In the rows, 100 means zero.
Each path below is one point turned by a fixed rotation once a step. After each direction that follows a path, write how fast that rotation turns it, in degrees each step (0 if it stays still).
Each turn is a multiple of 5 degrees from 10 to 175, or 0.
Each row of a path follows its step; steps can be skipped.

step 0: 108  107  101  86  97  104  107  109  103  102  95  109  111  82  95  102  116  102  126  102  84  75  89  101  83  79  91  115  87  111  113  112  95  93  108  92  89  99  101  126  103  77  104
step 1: 72  91  132  98  103  104  117  104  107  123  101  94  94  94  79  107  95  91  95  93  92  102  92  97  107  118  104  101  84  114  88  100  92  90  103  95  108  119  98  123  107  101  85
step 2: 99  112  91  95  88  113  118  121  83  112  121  102  88  119  109  115  98  92  102  116  102  83  90  111  118  114  95  103  117  112  104  98  103  81  91  86  88  98  117  93  109  107  98
step 3: 101  110  84  111  120  123  86  101  102  117  84  98  106  93  83  96  106  103  117  93  96  103  100  101  109  89  93  99  122  101  112  96  86  70  100  85  109  90  107  107  97  74  88
step 4: 82  97  115  112  95  95  111  110  115  105  108  108  81  89  97  118  107  132  116  103  95  105  86  102  95  99  92  105  85  75  112  97  95  92  97  115  118  99  121  107  105  97  87
step 5: 104  93  106  81  117  115  83  87  102  111  119  94  85  126  101  107  97  123  97  107  92  102  78  90  107  96  105  115  104  113  97  96  97  95  96  95  80  105  119  115  101  123  100
step 6: 107  96  104  101  103  108  83  121  118  82  110  94  112  84  94  94  100  100  117  98  80  92  93  111  120  92  80  89  111  96  82  88  108  72  100  92  81  95  93  97  105  105  91
step 7: 87  98  126  110  118  109  115  121  105  105  120  111  101  108  85  91  117  115  116  86  106  92  91  105  94  82  104  92  102  111  101  118  102  98  104  105  120  79  93  103  96  98  112
step 8: 81  112  121  106  99  102  112  101  111  102  106  89  87  105  104  95  116  109  96  116  103  103  100  91  110  95  143  101  104  105  111  78  94  85  103  106  71  106  100  104  102  99  96
step 9: 108  101  89  106  111  111  92  116  101  114  128  85  102  95  124  111  89  87  99  110  79  86  91  93  91  91  89  99  109  104  116  78  98  89  119  107  101  91  83  110  98  103  89
step 10: 93  116  112  112  104  119  93  113  98  94  106  103  96  102  96  95  94  100  98  72  102  119  86  75  113  96  87  75  101  100  104  108  81  103  93  111  104  82  98  102  121  97  80
step 11: 101  105  104  101  95  104  100  96  105  94  109  114  73  97  110  89  92  110  112  94  129  82  103  107  102  84  103  109  78  110  122  103  104  83  108  118  77  90  117  101  109  103  98
Directions:
99  106  105  99  97  102  100  102  101  104  96  92  101  104  99  98  97  106  103  96  106  98  101  99  96  106  104  99  93  103  104  98  109  98  94  106  103  107  103  101  97  106  100 -> 110
99  102  95  102  100  105  101  98  98  102  102  102  97  97  108  103  94  102  93  96  100  102  107  97  101  97  100  97  102  98  112  94  95  98  94  97  108  101  106  97  102  100  95 -> 55
105  101  98  101  98  108  102  99  96  100  97  94  105  97  96  100  103  104  95  100  102  100  102  104  106  90  103  111  99  103  99  99  102  106  97  102  94  99  101  100  105  98  94 -> 135
99  104  108  99  101  92  100  98  99  97  97  103  99  98  106  97  103  100  109  102  110  103  101  103  100  91  102  103  100  102  100  98  99  100  98  98  106  98  104  104  94  92  97 -> 95
95  100  99  95  101  103  97  93  102  94  95  94  99  97  101  104  101  96  105  95  95  98  108  100  99  101  100  107  97  100  103  99  101  90  106  98  97  95  97  98  94  101  97 -> 130
104  101  97  107  91  103  104  96  98  96  97  95  98  100  98  100  99  103  102  99  104  106  94  98  99  96  94  97  101  100  101  98  95  99  111  97  101  102  103  105  97  109  104 -> 60

step 0: 98  109  91  102  110  128  112  98  100  95  118  111  74  120  114  86  82  100  96  93  133  107  88  106  96  103  87  104  84  92  102  131  93  113  100  88  101  102  113  92  108  86  77
step 1: 103  84  85  114  96  119  99  114  96  117  94  98  94  94  106  92  107  89  105  109  118  140  96  103  124  87  78  107  88  104  105  114  98  103  124  86  98  81  101  99  100  69  106
step 2: 87  117  98  114  106  111  113  111  113  112  108  105  69  76  100  91  106  106  129  95  120  106  90  100  101  82  102  100  77  83  96  104  92  110  106  99  106  92  95  93  111  86  63
step 3: 108  92  78  103  102  126  104  92  89  102  99  84  79  109  103  95  95  101  108  83  107  116  103  121  101  69  102  70  94  88  114  106  95  111  123  77  106  86  102  117  91  84  94
step 4: 84  98  85  85  111  111  85  122  87  100  101  92  95  93  92  82  117  108  95  101  127  111  95  103  104  82  103  107  83  88  92  106  98  108  136  80  98  105  85  87  114  102  70
step 5: 96  92  72  103  120  119  105  96  102  107  85  103  94  106  105  102  103  121  121  74  80  121  82  126  87  95  98  107  78  96  99  90  96  103  119  89  109  83  100  84  101  88  88
step 6: 112  108  83  90  103  99  98  115  95  98  109  95  70  108  91  97  129  105  110  100  104  120  127  125  94  109  102  89  89  85  87  94  113  112  131  103  88  96  81  98  95  92  82
step 7: 110  93  94  107  115  131  100  112  90  99  102  106  94  96  83  88  91  142  101  91  83  105  93  126  98  94  104  101  99  76  106  114  100  116  110  90  74  101  89  79  106  103  93
step 8: 99  86  85  107  114  104  92  103  67  96  100  118  86  98  97  103  128  122  110  115  98  126  100  117  83  90  120  100  99  100  89  97  123  94  120  101  105  113  96  97  101  74  107
step 9: 100  124  85  99  115  128  122  117  100  101  117  115  94  117  104  97  103  110  109  96  98  96  99  111  78  115  127  110  97  95  80  117  115  124  108  83  87  105  95  85  100  87  97
step 10: 111  95  84  93  107  128  97  91  92  109  104  113  90  85  100  104  89  114  98  120  112  131  115  124  94  112  92  101  103  94  99  104  119  114  119  93  93  96  104  89  109  83  135
step 11: 87  99  97  109  100  115  99  118  114  109  110  125  101  71  97  78  107  125  131  110  116  102  110  104  93  99  115  116  96  94  82  122  119  110  102  94  96  106  89  98  82  83  100
Directions:
96  97  103  98  100  99  93  100  99  98  96  99  108  92  101  105  99  105  102  104  97  101  98  100  105  93  94  109  97  97  99  102  102  94  97  98  99  102  95  95  103  92  100 -> 115
101  99  98  106  97  94  101  105  99  99  105  99  99  99  99  97  96  97  95  98  104  96  98  93  102  99  91  97  94  100  103  100  99  95  99  96  102  93  111  101  101  93  93 -> 20
100  99  101  100  102  91  104  103  100  100  99  103  99  99  101  93  106  98  100  95  105  97  109  98  112  102  104  106  102  99  95  97  103  102  100  93  99  106  96  103  104  98  99 -> 155
99  102  97  106  105  91  98  99  105  100  103  95  98  101  102  93  91  100  99  105  98  100  99  104  101  103  105  96  104  101  100  106  98  97  105  101  106  99  90  95  102  96  102 -> 0
98  103  93  93  102  101  102  99  102  100  97  101  105  107  106  102  100  93  98  99  102  103  97  100  99  110  95  109  95  107  96  99  100  100  105  98  102  99  102  93  103  99  102 -> 80
92  103  99  101  100  101  97  103  101  97  104  101  98  96  97  104  107  101  93  106  108  94  101  101  103  101  98  96  96  106  94  99  103  99  104  111  100  101  95  101  98  101  96 -> 160

step 0: 93  99  96  112  103  108  110  82  89  108  101  88  101  82  104  88  85  115  113  96  98  103  108  104  120  73  89  99  92  114  83  121  100  96  100  97  95  114  72  101  84  100  109
step 1: 104  94  103  117  119  116  112  117  84  99  106  93  109  88  98  96  102  111  117  84  101  117  96  85  89  94  89  100  92  95  106  120  91  103  102  106  110  119  82  98  106  67  94
step 2: 101  92  117  96  113  102  99  92  85  120  103  97  86  111  92  76  123  102  120  98  107  107  115  83  87  109  94  110  110  85  103  90  97  115  111  89  117  114  102  96  113  87  93
step 3: 91  102  102  85  99  103  94  99  109  135  116  97  99  97  102  97  108  92  133  101  99  110  116  109  104  95  99  122  107  93  93  89  93  108  87  101  104  113  120  89  87  112  115
step 4: 102  110  118  109  110  110  101  101  103  113  115  95  102  93  101  103  84  80  102  106  96  115  108  120  108  112  98  107  95  126  100  98  102  86  89  111  104  122  106  92  64  89  100
step 5: 106  110  107  111  99  114  101  108  89  103  114  104  85  91  81  75  108  97  91  95  104  109  94  95  121  106  106  86  96  129  100  115  95  88  118  94  100  117  87  77  90  100  98
step 6: 111  86  91  89  105  100  103  123  106  108  91  110  88  93  82  89  113  112  112  83  101  98  107  102  100  100  109  93  105  99  126  120  90  94  114  100  84  133  106  89  113  96  100
step 7: 105  100  96  91  120  92  120  95  102  112  82  100  84  108  77  111  88  110  121  102  107  99  112  105  108  128  104  109  120  86  110  93  102  104  95  98  102  126  104  106  101  111  95
step 8: 103  132  96  93  110  91  105  81  112  99  106  90  99  76  87  102  93  101  117  96  114  113  88  108  115  117  99  115  116  103  100  99  107  99  82  105  117  98  101  85  101  112  119
step 9: 94  111  108  93  91  87  108  99  104  79  114  91  111  81  100  80  98  94  104  108  123  101  111  117  109  114  105  103  95  123  116  117  105  100  95  117  102  96  104  85  102  73  102
step 10: 87  109  93  95  93  98  122  116  80  89  99  100  87  107  79  91  110  80  102  103  120  89  108  103  110  103  97  92  88  101  117  118  87  121  112  92  92  93  105  88  86  94  87
step 11: 103  107  100  86  113  95  103  90  97  105  64  104  85  90  81  101  105  84  102  81  95  88  105  103  98  75  84  109  106  93  123  119  95  105  101  91  91  98  113  94  88  108  99
Directions:
102  106  107  97  110  102  106  95  101  99  100  100  108  99  102  102  95  101  101  101  99  98  101  101  103  91  105  93  102  100  101  96  96  96  96  101  105  101  101  103  95  107  103 -> 90
94  105  93  101  94  104  104  104  96  103  105  101  99  101  96  101  102  103  104  100  102  102  96  95  109  98  102  99  100  96  91  101  96  104  101  96  101  95  97  96  99  111  103 -> 145
102  100  100  101  103  104  101  98  97  97  96  102  96  99  104  98  95  109  110  98  96  100  97  92  94  104  101  102  105  95  103  98  104  104  100  109  100  102  96  99  107  104  100 -> 65
95  95  99  97  103  101  98  106  101  94  100  102  100  102  94  95  104  101  98  96  100  95  106  94  93  98  104  97  100  96  104  100  99  105  95  91  104  104  105  100  100  105  93 -> 85
103  98  105  92  97  103  106  105  98  102  95  100  100  110  99  99  105  94  103  94  101  100  96  102  105  95  98  95  107  95  102  94  98  103  105  101  96  99  101  101  106  95  99 -> 85

step 0: 112  95  101  111  87  138  77  100  105  117  97  93  108  86  96  97  96  105  102  102  117  107  100  114  109  118  118  129  83  76  115  91  111  98  97  76  109  105  87  122  114  113  93
step 1: 112  107  102  88  103  124  118  130  97  108  88  85  108  116  108  121  113  91  114  105  90  104  114  93  87  129  109  100  79  130  103  90  118  97  111  104  89  94  96  114  102  115  81
step 2: 105  86  95  131  97  118  117  108  111  103  88  100  112  94  106  92  88  86  112  87  94  115  74  88  107  96  89  95  89  96  115  84  115  87  76  113  111  81  96  125  80  125  107
step 3: 101  101  75  105  102  126  125  117  111  106  85  92  105  88  108  96  100  108  92  93  95  111  88  110  131  114  112  126  100  120  80  93  88  123  105  90  91  114  111  125  101  92  108
step 4: 128  98  90  108  109  108  84  123  111  120  80  68  110  118  100  112  98  96  100  117  110  115  105  115  121  94  98  107  94  94  88  112  115  90  93  103  80  86  89  98  97  124  122
step 5: 110  85  96  107  121  115  116  96  100  97  112  101  109  108  97  120  125  131  90  103  83  114  104  91  119  119  123  100  109  113  116  99  114  101  76  128  100  88  95  120  101  105  110
step 6: 100  97  95  95  79  98  117  133  87  106  98  90  100  82  121  105  94  107  96  117  82  98  81  117  112  88  111  118  90  100  107  102  83  112  61  104  103  91  86  98  93  126  103
step 7: 118  99  77  100  109  115  114  100  81  127  95  92  98  102  99  108  99  108  127  74  125  93  114  113  119  99  118  109  103  106  118  122  91  116  88  110  82  92  108  99  76  97  103
step 8: 105  99  98  111  92  104  76  117  100  129  109  111  100  99  82  136  125  104  109  103  96  86  93  83  126  82  111  116  74  100  94  106  103  89  82  101  102  108  91  121  101  102  103
step 9: 134  124  100  78  100  112  103  106  106  102  94  110  121  88  102  95  99  108  103  99  95  77  114  82  115  118  97  109  97  104  114  89  92  118  79  124  91  97  68  110  99  110  84
step 10: 111  95  94  120  104  101  109  116  79  112  91  115  96  103  121  120  76  98  88  84  104  85  105  86  97  81  87  106  94  123  76  114  109  114  78  114  103  96  107  114  83  124  88
step 11: 128  92  95  121  105  103  91  114  102  128  101  109  91  82  98  83  117  96  93  74  112  86  103  102  123  111  104  115  136  96  90  90  88  99  84  86  110  95  89  122  95  99  105
Directions:
94  102  97  96  94  102  97  108  103  99  100  108  102  92  103  94  101  104  94  104  95  100  101  98  105  103  104  105  101  93  105  94  99  105  104  98  102  106  98  100  102  99  103 -> 125
99  106  101  105  93  100  100  102  103  97  106  101  104  102  92  106  96  97  94  104  106  101  98  100  97  100  104  93  108  103  104  100  95  102  101  97  94  102  100  104  95  104  100 -> 0
97  99  107  99  99  94  99  108  101  104  100  96  100  95  98  100  107  88  104  105  93  96  100  97  99  98  100  104  104  103  95  98  98  102  99  98  96  96  104  98  103  105  103 -> 155
101  107  94  100  104  98  99  99  106  100  96  102  106  103  97  95  96  99  95  100  97  98  98  91  106  97  90  100  100  100  90  98  102  101  100  103  94  101  102  105  98  99  100 -> 55
106  100  97  96  103  99  100  99  107  106  101  96  98  97  93  104  96  98  103  99  103  102  97  95  105  99  107  99  100  96  96  107  101  106  108  92  108  101  99  97  101  99  103 -> 90
96  101  99  101  100  104  96  105  103  102  97  98  97  100  101  97  104  103  101  95  107  92  92  108  100  98  92  100  102  102  102  103  96  105  101  97  102  98  109  104  98  95  107 -> 90
105  97  99  95  103  108  102  95  98  102  104  100  108  98  97  92  106  100  103  97  99  102  108  99  101  104  100  91  105  104  101  95  95  107  97  96  99  100  104  99  101  97  101 -> 170

step 0: 102  116  76  115  116  100  94  122  94  109  102  90  95  95  107  87  105  94  97  104  99  119  100  105  72  88  107  123  94  86  88  80  112  102  96  84  94  101  109  91  92  88  75
step 1: 96  105  92  126  122  81  92  106  95  85  115  90  104  98  125  96  118  91  94  88  112  118  104  112  92  99  101  107  118  98  123  98  98  89  93  100  89  93  78  109  88  86  99
step 2: 101  94  121  105  114  97  96  76  107  91  106  101  98  93  111  99  120  88  92  98  98  96  87  95  79  75  74  99  108  90  115  104  89  125  100  106  89  112  91  95  84  80  95
step 3: 100  124  99  95  99  109  87  93  96  109  97  108  79  70  111  115  100  99  89  95  98  106  98  94  58  86  105  96  92  98  104  99  116  125  103  101  93  90  88  89  109  97  95
step 4: 97  120  102  106  122  91  89  115  98  123  86  112  99  113  102  115  98  90  88  84  112  93  100  110  72  90  119  112  110  109  111  89  92  100  113  96  107  90  77  108  91  106  108
step 5: 99  93  102  115  113  106  113  101  99  99  103  99  102  118  122  105  92  107  84  76  100  99  99  87  89  63  113  122  101  87  94  108  91  102  107  113  104  122  93  110  82  88  108
step 6: 77  113  75  103  114  97  91  95  101  88  98  96  101  85  95  98  112  107  94  89  93  105  83  66  88  77  108  108  100  85  103  100  101  103  90  132  107  98  100  102  114  89  100
step 7: 88  97  91  96  116  88  91  81  100  118  94  109  115  95  106  99  110  74  106  100  88  100  92  102  91  86  114  124  117  98  105  87  110  109  92  96  94  83  89  100  126  90  125
step 8: 90  87  88  94  106  100  125  95  98  105  87  103  99  105  110  123  102  100  83  84  78  86  99  100  92  97  110  121  124  82  109  102  106  116  92  72  83  101  89  95  91  95  91
step 9: 95  100  90  98  104  91  91  102  120  106  92  85  92  108  100  115  101  100  97  94  98  106  100  78  90  82  125  85  109  81  111  130  106  113  79  97  97  87  92  115  81  106  88
step 10: 111  96  86  113  101  78  94  70  118  122  74  107  117  103  103  88  105  97  88  91  121  97  96  83  85  89  102  104  81  91  109  108  101  103  96  103  89  91  98  113  104  111  113
step 11: 107  96  102  116  90  87  102  104  111  123  78  100  110  82  113  94  92  129  82  105  90  95  99  75  94  103  100  132  115  91  104  100  94  110  103  92  104  100  90  86  110  92  109
Directions:
106  98  100  98  99  89  99  100  102  90  100  98  90  105  101  93  99  100  104  93  104  97  98  96  104  96  100  97  97  94  103  100  99  97  98  106  97  101  96  100  99  98  102 -> 90
98  98  98  105  104  105  95  101  98  95  103  102  106  104  96  97  101  105  97  99  103  104  101  103  103  96  101  101  93  95  108  108  105  95  99  96  104  104  99  105  92  103  99 -> 85
101  100  104  99  102  104  98  92  104  102  99  105  91  103  103  103  100  100  97  97  95  99  97  109  102  100  98  95  98  102  106  106  99  103  94  97  98  90  99  96  99  105  94 -> 60
